In the rows, zero is written as 128.
Each path below is one point turned by a fixed rotation once a step. After each direction that follows a path, write how fast that rotation turns it, in degrees per step (0 if it stays still).
Each turn is a multiple of 5 degrees from 10 to 175, or 0.
Each row of a path follows its step; steps can be skipped.

step 0: [126 136 129 125 131 131 131 126 122 127 122 130 128 131 134 125 133 141
 133 112 120 123 132 137 136 130 125 132 131]
step 1: [116 125 125 126 139 125 133 128 122 125 140 131 119 115 129 129 131 130
 128 129 130 134 120 131 133 128 119 127 136]
step 2: [128 132 132 130 122 121 133 122 124 141 129 129 133 123 121 125 129 135
 128 130 135 133 124 133 114 122 129 117 130]
step 3: [127 129 122 129 113 140 132 120 121 129 123 129 130 120 131 120 125 124
 126 117 128 127 139 129 133 123 127 126 125]
step 4: [117 122 115 133 137 128 124 133 118 122 124 132 129 121 138 131 129 134
 122 130 129 116 130 126 126 128 133 127 127]
step 5: [129 122 130 122 126 123 129 131 121 131 131 132 122 128 128 134 126 116
 129 145 138 130 133 131 120 131 129 118 127]
step 6: [135 128 128 129 111 135 127 131 130 139 123 120 134 141 130 130 127 127
 122 130 131 119 128 130 132 125 130 122 132]
step 7: [128 120 127 125 128 132 131 133 132 117 132 137 130 131 130 129 122 130
 116 125 119 119 135 121 140 132 130 128 131]
step 9: [130 133 138 125 116 125 133 128 132 130 130 124 124 136 128 132 132 130
 137 127 125 134 131 139 133 132 114 120 132]
step 10: [125 128 129 134 129 137 136 124 136 129 136 126 136 122 126 129 131 137
 125 120 122 120 121 129 137 118 124 129 136]
step 11: [128 130 131 129 137 117 132 121 123 127 135 137 127 112 124 124 121 134
 127 126 116 126 136 129 122 129 131 128 127]
Speeds:
[132 125 129 131 127 129 127 125 132 129 125 132 129 129 125 126 127 127
 128 123 129 125 129 128 130 122 129 126 130]	100
[120 128 127 131 129 128 127 128 128 128 131 129 131 132 131 127 126 127
 131 127 127 127 128 124 132 126 126 129 130]	115
[128 129 126 124 125 132 131 125 128 122 125 126 129 127 129 128 132 129
 128 128 124 125 127 126 128 127 129 130 133]	110
[129 125 128 126 127 133 131 127 129 126 133 129 124 125 128 128 126 121
 129 128 130 132 130 127 131 127 127 129 128]	170
[125 132 127 126 129 129 126 132 126 130 126 130 132 123 125 130 127 126
 129 124 128 131 129 129 125 126 126 129 132]	35

step 0: [130 114 135 126 142 131 126 123 132 135 130 127 119 122 126 123 123 140
 120 129 123 122 130 130 121 128 130 121 122]
step 1: [124 117 122 124 128 128 121 130 127 136 119 124 120 120 132 130 132 143
 120 127 126 134 131 119 135 124 127 130 126]
step 2: [127 138 119 119 135 123 125 128 130 127 125 122 128 125 133 133 134 126
 118 122 117 126 128 110 130 127 130 131 131]
step 3: [130 134 124 121 133 123 127 130 128 119 124 132 126 137 139 126 120 117
 132 122 130 133 132 117 130 141 125 131 124]
step 4: [119 130 126 126 123 127 127 135 120 124 118 129 128 132 134 125 126 117
 140 123 126 128 123 137 120 136 131 137 137]
step 5: [129 119 134 125 134 129 123 130 127 120 135 127 129 131 125 124 127 123
 133 129 123 124 114 139 115 132 135 121 134]
step 6: [127 114 136 125 126 122 121 130 127 136 130 127 121 133 119 133 127 141
 128 130 131 134 119 138 124 132 128 125 120]
step 7: [131 129 123 133 128 121 113 130 126 138 126 122 126 125 119 143 131 139
 124 126 123 124 129 127 128 121 134 123 129]
step 8: [139 130 125 125 133 120 120 133 128 124 131 126 132 136 128 136 133 130
 118 123 131 124 140 117 134 123 120 122 127]
step 9: [127 134 124 126 130 117 137 129 116 132 123 132 129 135 133 128 125 124
 129 119 133 119 141 124 130 130 119 137 128]
step 11: [122 116 133 114 128 132 138 123 119 125 137 122 132 129 127 126 134 122
 133 133 136 131 118 131 127 134 127 128 131]
Speeds:
[127 130 128 126 127 133 128 127 123 128 128 128 130 128 132 127 128 124
 130 129 127 132 123 123 127 130 129 130 126]	45
[127 126 131 127 127 126 131 130 124 127 130 129 126 122 129 123 127 129
 129 126 128 130 128 130 123 127 127 123 130]	65
